In the rows, zero is written as 128.
First come named moves, each a turn or a mirror, each shown by rows before and after it. For each pair of rows after them, which moves, in which order, take the first row to the second? The first pair is done for you.
C (before |-> after):
[154 121  78 135 119 121 144 127] |-> [165 155 121 124 152 153 120 109]
[193 191 139  73 128 123 123 105] |-> [181 144  80  94  82  77 162 129]
[ 83 111 113 145 106 129 128 132] |-> [ 92 139 148 132 133 154 105 119]
[144 140 121 130 110 106 145 126] |-> [148 157 142 123 126 119 133 118]
G (before |-> after):
[ 81 107 124 175 131 169 130 113] |-> [ 90  93 118 140 163 168  95 132]
[168 213 167  70 130 104 147 121] |-> [166 215 168  76 124 102 153 117]
[153 107 121 104 133 128 101 148] |-> [140 125 126 153  89 128 149 127]
[110 138 116 160 167 123 129 151] |-> [108 138 120 165 162 122 133 151]
X (before |-> after):
[142 167 157 108 144 138 107 109] |-> [125 141 147 113 159 150  92 112]
[188 121 117  37 132  94 106 165] |-> [190 132 126  38 139 101 100 162]
[129 130 139 118 148 158 127 131] |-> [121 112 126 121 147 155 125 136]
Now pairs of rows:
(two moves a pair)
[107  66  98  90 128  57 126 169] |-> [115 175 216 106 165 141 107 101] : G, C
[179 155 166 157 144 135 140 136] |-> [170 111 117 156 120 100 155 162] : G, C
[153 118 119  87 140 102 118 154] |-> [147 171 166 127 122 130 145 113] : G, C
[157 144 115 102  70  97 155 150] |-> [173 156 134  73 101 108 126 151] : G, X
[101 128 142 149 119 159 123  85] |-> [ 98  89 115 122 142 145  94 113] : G, X
[144 138 159 116 122 131  97 160] |-> [129 107 127 128 108 116 107 173] : X, C
[139 164 140 132 111 113 143 122] |-> [142 133 112 111 121  95 128 146] : G, C
[164 170 144  71 147 117  97 139] |-> [165 157 112  82 107  80 134 152] : C, X
[123 171 161 153 114 167 154  93] |-> [119 137 153 116 172 183  95 113] : X, G
[174 146 121 112 123  86 118 131] |-> [169 168 138 126 117  97 126 116] : G, C
[ 87 150 132 133 112 184 151 103] |-> [ 97 111 104  80 151 165 108 141] : C, G
[ 88 106  99 128 137 167 109 145] |-> [104 141 129 116 151 180  98 134] : X, C
[148 130  85 103  91  63 167 169] |-> [148 165 166  78 186 154  84 138] : C, X
[106 137 150 134 146 151 121 122] |-> [107 121 118 145 109 115 154 137] : C, X
[117 160 171 163 135 172 135  97] |-> [105 120 156 143 171 179  97 115] : X, G
[130 132 118 167  76  99 161 122] |-> [152 163 166 110 155 139  87 117] : C, G
[146 126 140  95 166 118 124 148] |-> [131 153 163 145 130 134 161 116] : G, X
[113  71  96 158 110 135 127 140] |-> [119 129 161 164 132 179 116 103] : C, G
[139 129 130  84 158 134 108 123] |-> [127  97  98  94 145 116 117 136] : X, C
[114 122 142 137 151 169 107 127] |-> [104 109 129 157 133 165 125 124] : G, X
[144 103 120 108 170 153  95 143] |-> [146  92  85 117 127 112 133 157] : C, X
[137 114 114 102 156 111 107 152] |-> [145 122 110 101 139  97 122 153] : X, X
[ 92  90 128 168 129 150 161 127] |-> [107  69 100 130 143 123 142 154] : G, X
[131 153 144 129 120 146 121 113] |-> [131 143 123 137  97 123 142 121] : C, X
[136 111  75 125 120  66 179 128] |-> [168 140  99  79 150  67 151 134] : X, G
[140 115 114  75 146 104 108 146] |-> [132 175 164 129 115 139 149  99] : G, C
[133 129 144 112 157 140  95 123] |-> [116 138 151 157 127 151 127 103] : G, X
[152 160 110  87 102  57 168 138] |-> [158 200 155  88 123  91 154 113] : C, G
[165 123 115  89 114 112 146 134] |-> [162 148 138 108 102 128 164 116] : C, G
[111 145 168 148 132 143 136 104] |-> [ 91 107 146 154 139 147 127 113] : X, X
[114 117 151 110 165 156  84 131] |-> [ 96  86 102 152 102 118 138 141] : C, G
[134 137 133 121 136 131 118 123] |-> [129 137 137 133 129 135 124 118] : G, X
[164 175 158 151 134 129 132 100] |-> [133 105  92 175 105 102 150 125] : X, C
[151 176 161 169  81 152 174  96] |-> [178 119 127  65 170 137  78 156] : C, G
[133 158 165 111 155 156 108 116] |-> [100  92 122 125 163 155  96 135] : X, X
[135 137 115 109 118 102 129 154] |-> [136 149 137 102 142 128 107 144] : C, X
[115 121 118 140 118 133 142 117] |-> [125 135 125 137 113 129 146 115] : X, X
[155 199 181 139 115 149 150  88] |-> [166 104  97  62 155  95  99 164] : C, G
[118 132 173 109 115 107 147 111] |-> [120 113 156  87 129  98 129 130] : C, G
[ 89 119 119 164 115 127 134 127] |-> [103 157 152 151 133 146 122 114] : X, C
[135 109 108 147 104 113 149 133] |-> [153 156 155 133 124 134 135 115] : X, C
[107 112 118 147 110 122 106 131] |-> [107 115 129 142 122 133  94 130] : C, X
[128 131 172 145 105 137 116 132] |-> [118 105 149 154  93 128 123 143] : X, C
[133 151 168 163 145 160 151  93] |-> [124 120 155 142 181 169 112 110] : X, G
[138 144 127 119 136 137 118 131] |-> [138 140 110 125 121 123 133 138] : C, X
[134 148 121 136  88  95 163 121] |-> [157 153 138  82 144 110 110 133] : X, G
[149 142 149  98 150 125 109 132] |-> [133 154 165 139 130 144 129 107] : G, X
[105  65 115  89 133 121  77 159] |-> [100  89 108 141  57  93 152 143] : X, G
[137  79 108 112 144 127 123 141] |-> [138 116 120 148  98 121 172 118] : G, X
[128 111 119 130 120 121 132 131] |-> [131 117 135 124 139 136 114 124] : C, X
[133 167 143 151 103 170 156 101] |-> [136 111 114  94 165 163  88 140] : G, X
[136 149 158 121 142 159 109 120] |-> [122 115 111 153  92 121 153 133] : G, C
[131 124 112  83 127 121 127 123] |-> [127 147 130 109 107 130 148 102] : G, X
[151 184 108 110 131  89 141 140] |-> [140 187 134 109 169 130 107 127] : X, X
[136 101  97 118 132 105 114 143] |-> [140 138 118 147 101 104 153 122] : G, X
[162 157 122  68 139  96 124 159] |-> [148 169 118 120  90  90 176 139] : C, G
[136 144 165 112 159 172  87 129] |-> [111 119 121 175  77 132 162 129] : G, C
[135 151 172 138 111 113 151 106] |-> [137  97 121 108 121  78 135 145] : G, C
[119 117 113 125 120 114 140 131] |-> [132 147 142 116 132 125 132 119] : X, C
[140 136 107  81 132  79 160 166] |-> [146 178 143 101 119  95 179 138] : G, X
[106  57  99 123 160 145  93 153] |-> [103 130 168 168 147 193 118  97] : G, C
[120 110 112 142 131 139 148 177] |-> [119 147 146 151 135 164 147 155] : C, G
[160 169 139 105 130 114 143 110] |-> [162 139 109  93 128  95 139 131] : C, G
[113 107 120 146 116 134 142 131] |-> [129 133 129 142 105 125 155 129] : X, X
[127 125 106 132 105 126 146 137] |-> [141 152 131 126 110 136 143 125] : X, X
[121 164 158 150 124 164 128 101] |-> [114 115 130 119 164 165  86 129] : G, X
[114  76 115  97 173 141  88 158] |-> [ 89 105 119 182  91 136 171 120] : C, G
[114 144 137 164 160 148 122  82] |-> [108 116 119 155 172 146 106  95] : X, G
[162 172 152 130 109 107 149 116] |-> [162 129 111 107 113  79 140 147] : G, C
[122 122 140 136 139 142 114 122] |-> [116 114 125 147 120 131 130 125] : G, C
[158  83  92 152 157 135 114 122] |-> [160 121 133 167 159 165 117  94] : G, C
[121 126 109 129 158 122 116 122] |-> [119 129 103 147 134 114 141 117] : X, G
[117  86  85 137 104  96 177 117] |-> [154  99  95  70 147  84 133 137] : X, G
[ 73 102 110 150 119 147 131 140] |-> [ 95 155 161 132 140 170 113 119] : X, C
[172 191 174  92 157 146 115 108] |-> [145 134  95 145  68  84 196 128] : G, C
[179 177 147  79 139 104 126 138] |-> [161 192 177 112 139 138 128 112] : G, X
[149 163 146 118  97 111 153 124] |-> [151 148 150  85 141 124 108 138] : G, X
[122 126 137 147 101 145 163 134] |-> [120 132 156 142 125 167 144 126] : C, X
[115 111 112 135 132 142 132 134] |-> [121 110 108 127 131 132 130 140] : X, G
[150 135 163 123 157 137 127 118] |-> [136 128 162 140 157 149 130 114] : G, X
[161 109 112 113  96  99 137 147] |-> [165 157 163 129 101 136 139 116] : C, G
[ 95  94 130 147 150 161 102 119] |-> [ 89  88 118 160 136 151 118 119] : C, G
[112 134 163  94 145 115 116 135] |-> [104 113 136 115 111  93 147 143] : C, G
[173  96  99  94 161 104 146 160] |-> [172 168 169 129 158 153 163 107] : G, C
[158 102 119 100 143  98 112 141] |-> [151 125 129 146  97  97 161 117] : X, G
[148 106  96 112 103  64 155 149] |-> [154 184 179 131 118 122 150  97] : C, G
[151 179 141 117 116 120 125 122] |-> [147 147 102 119  99  94 139 140] : G, C
[125 101  92 111 104 114 152 146] |-> [130 163 157 125 118 161 144 107] : C, G
[126 138 124 179  58 112 201 107] |-> [120 166 195 162 143 193 126  82] : C, X
[158 170 142 128 125 127 165 117] |-> [133 148 154 130 164 169 124 113] : X, X
[163 108 104  91 151 123  96 150] |-> [151 156 136 162  90 138 162 104] : G, X
[144 122 126 191  63  97 202 121] |-> [179 161 197 101 183 154  84 121] : C, G
[114 133 153 145 152 172 123 101] |-> [112  79  99 124 150 134 117 141] : C, G
[119 120 101 116 137 123 111 120] |-> [131 133  98 115 125 108 125 120] : X, X
[117 157 163 111 158 171 111 117] |-> [ 95 135 151 137 150 182 118 115] : G, X
[162 180 148 135 139 128 126 136] |-> [141 174 156 156 141 148 124 126] : X, G
[ 95  87 111 158 113 147 133 127] |-> [118  79 100 113 135 126 107 152] : X, G
[161 152 144  68 187 142  84 121] |-> [131  85  95  81 186 132  78 144] : X, X
[140 166 173 156 101 141 151  99] |-> [141  83  93 115 110  87 131 157] : G, C
[156 161 147  99 144 139 107 114] |-> [157 144 108 112  97  95 150 126] : C, X
[121 122 139  97 182 142 107 119] |-> [102 136 135 159 120 133 171  95] : G, C
[105  71  78 131 123 103 140 148] |-> [148 174 170 100 164 145 111 110] : X, C
[119  71 109 147 122 131 130 114] |-> [124 112 152 153 132 160 124  88] : C, G
[150 160 137 150  80  99 160 111] |-> [167 130 130  80 150 104  87 144] : G, X
[118 115 131 150 117 123 117 135] |-> [127 127 133 150 106 114 128 133] : X, X
[114  91 117  87 164 175  88 126] |-> [118  73  72  96 108 118 138 147] : C, X
[160 197 152  80 181 113 122 126] |-> [118 201 162 163 132 138 171  91] : X, G
[140 177 189 151 140 172 116  93] |-> [ 94  68  90 185  98 127 147 135] : X, C
[137 143 161 129 167 161  91 103] |-> [108  74  92 147 138 130 114 131] : X, C
[134  73  81  89 153 127 114 126] |-> [156 126 126  72 173 145  99 106] : X, C
[145 163 155 129 111 122 142 115] |-> [124 139 160 131 144 154 106 113] : X, X
[160 129 109  82 138 102 120 157] |-> [153 183 156 123 120 132 147 115] : G, C
[110 155 174 154 143 145 121  90] |-> [ 99 107 146 131 172 145  87 115] : G, X
[140 163 155 121  84 105 165 139] |-> [148 166 174  87 133 127 114 142] : X, G
[127 170 154 104 149 164 119 121] |-> [106 151 147 127 150 181 117 115] : G, X
[117 113 119 129 130 130 119 124] |-> [126 127 135 122 137 138 112 117] : X, C
[137 136 112 151  94 115 160 117] |-> [152 120 109  96 150 119 104 142] : G, C
[120 161 156 175 102 151 169  94] |-> [105 127 132 186  92 143 176 103] : X, C
[126 133 129 140  93 106 161 144] |-> [136 161 154 130 104 120 155 131] : X, C
[102 106 120 150 128 132 123 119] |-> [106 100 109 141 124 116 125 128] : G, X
[134 120  74 120 118  73 138 127] |-> [153 149  94 104 121  71 134 122] : X, G
[124 126 130 128 153 136 129 111] |-> [120 119 120 139 135 128 144 115] : G, C
[165 155 139 135 105 134 144 121] |-> [150 143 152 134 139 170 113 116] : X, X
[102  72 102 145 111 162 115 153] |-> [109 109 146 137 136 196  93 135] : G, C
[149 156 152 106 107 124 164 112] |-> [146 153 167  96 138 144 134 111] : X, G
[156 193 170 142  83  78 144 139] |-> [163 165 169  89 154  99  71 161] : G, X
[128 115 120 150 116 162 117 125] |-> [135 114 109 150 100 145 132 128] : X, X
[ 83  79  97 114 132 152 112  94] |-> [105 124 139  97 155 171  95  76] : X, C
[165 198 175 108 159 121 136 125] |-> [118 126 155 119 202 160  88 135] : X, X
[136  70 136 128 151 119 127 191] |-> [126 118 175 181 115 142 171 149] : C, G
[136 111 113 107 146 134 120 151] |-> [143 124 126 101 149 135 117 147] : X, C
[121 140 131 144 114 134 152 113] |-> [128 110 109 111 140 118 127 143] : G, C
[ 95  66  92 126 161 157  79 143] |-> [ 93  72  70 164  93 119 147 139] : X, G
[ 99  63 102 149 149 138 114 136] |-> [108  85  99 173 103 113 160 128] : G, X
[ 90 130 132 166 104 122 146 120] |-> [ 98 150 148 164 104 123 147 115] : X, X
[ 95 179 173 104 176 202 105 127] |-> [ 80  75  56 105 129 119 140 187] : C, G
[113  92 115 157  91 128 131 139] |-> [137 135 136 149  73 116 152 127] : X, X
[ 85  78 101 148 142 148 136 105] |-> [ 90 106 134 147 158 170 126  89] : C, G
[147 209 220 131 153 206 118 118] |-> [ 75  76 146 155 182 225  76 156] : X, X
[134 137 137 128 143 124 123 122] |-> [127 134 134 142 135 128 133 120] : X, G
[116 113 100 157 110 125 131 110] |-> [112 121 123 150 140 154 107 102] : C, X
[162 143 151 121 139 122 117 117] |-> [156 112 116 126 118  97 130 133] : C, G
[ 92 122 114 172 101 128 179 103] |-> [ 90 137 153 160 147 173 136  89] : C, X
[ 98 114 121 140 134  99 116 112] |-> [113 130 126 137 119  87 131 108] : X, X
[112 171 111 123 141 151 123 115] |-> [103 160 106 132 140 155 124 113] : X, G
[ 93 127 101 163  71 123 156 117] |-> [ 91 147 155 146 133 181  98 100] : C, X
[155 125 120  64 156 129  79 143] |-> [127 127  95 146  63 104 172 121] : C, G
[115  68 101 123 138 136 109 139] |-> [116  71 108 116 147 142 103 140] : C, X
[109 114 126 123 156 171 106 115] |-> [ 95 102 107 150 123 157 135 114] : X, G
[110 140 136 152 110 140 122  86] |-> [114 120 128 119 146 143  83 103] : X, G
[165 171 136  97 130 109 141 136] |-> [145 126  93 112 107  90 155 152] : X, C
[ 98  98 101 167 116 129 154 127] |-> [112 139 155 143 163 170 113 109] : C, G
[126  86  81 173 145 110 142 132] |-> [160 142 106 168 118  87 173 120] : X, X
[123 147 155 127 169 153 111 116] |-> [100 129 139 165 141 155 137 107] : X, G
[169 141 140  98 138  96 113 144] |-> [156 139 129 132  98  85 153 136] : C, G
[136 132 136 117 140 131 105 125] |-> [125 138 141 145 125 139 125 112] : G, X
[128 139 146 115 183 134  88 143] |-> [133 118  94 128 121  78 144 163] : C, X
[124 152 151 138 141 150 122 104] |-> [104 102 105 153 121 131 135 124] : X, C
[127 112 126 137 104 144 138 146] |-> [134 116 136 118 129 153 115 151] : G, C
[120 128 121 126 147 152 126 107] |-> [120 119 101 129 123 129 148 115] : C, X
[140 142 140 111 150 147 104 131] |-> [123  99  98 124 130 126 115 149] : X, C
[104 133 123 179  83 140 182 118] |-> [128  87  99  87 163 127  94 167] : G, C
[120 148 136 164 132 161 133 105] |-> [118 135 115 170 111 139 152 113] : C, X
[145 116 175 112 153 140 141  88] |-> [142  69 123 104 136 104 145 116] : C, G
[140 153 162 123  99 129 151 114] |-> [149 121 139  80 132 116 114 143] : C, G
[131 133 143 142 121 136 129 123] |-> [132 109 119 132 123 122 123 138] : G, C
[121 115 140 126 148 154 117 129] |-> [113 116 138 146 127 154 138 123] : G, X
[ 95  96 117 165 151 163 111 107] |-> [105 118 140 154 162 172 102  98] : X, C
[130 164 148 137 127 128 136 115] |-> [126 138 139 115 156 135 103 129] : G, X
[148 166 166  92 162 137 118 121] |-> [112 104 132 102 178 150  93 136] : X, X
[114  87  86 137 128 112 126 160] |-> [127 150 156 131 166 166 101 128] : G, C
[151 121  96 118  99  77 154 147] |-> [173 152 121  94 118  81 138 143] : X, G
[137 184 171 128 119 131 137 110] |-> [103 134 161 137 160 168  95 118] : X, X
[129 116 113 107 165 119  85 170] |-> [108 136 114 181  90 115 159 139] : C, G
[112 111 103 166  86 125 162 115] |-> [134 171 163 146 113 153 146  91] : X, C
[116  76 120 121 132 120  92 127] |-> [108 110 147 166  98 133 130  97] : C, G
[146 170 146 160 147 117 154 125] |-> [143 158 152 143 180 138 123 131] : X, G
[100 112 128 170  91 178 157 119] |-> [120 109 143 110 156 193  90 137] : C, G
[138 160 147 128 139 172 114 103] |-> [111 104 111 138 147 173 101 118] : X, X
[104 116 126 158 118 154 128 111] |-> [111 118 116 157 103 138 142 116] : X, X
[115 116 114 136 119 134 128 132] |-> [120 124 127 123 136 145 110 129] : G, C
[ 99 100  99 131 132 115 157 138] |-> [114 132 143 111 176 147 120 124] : G, C
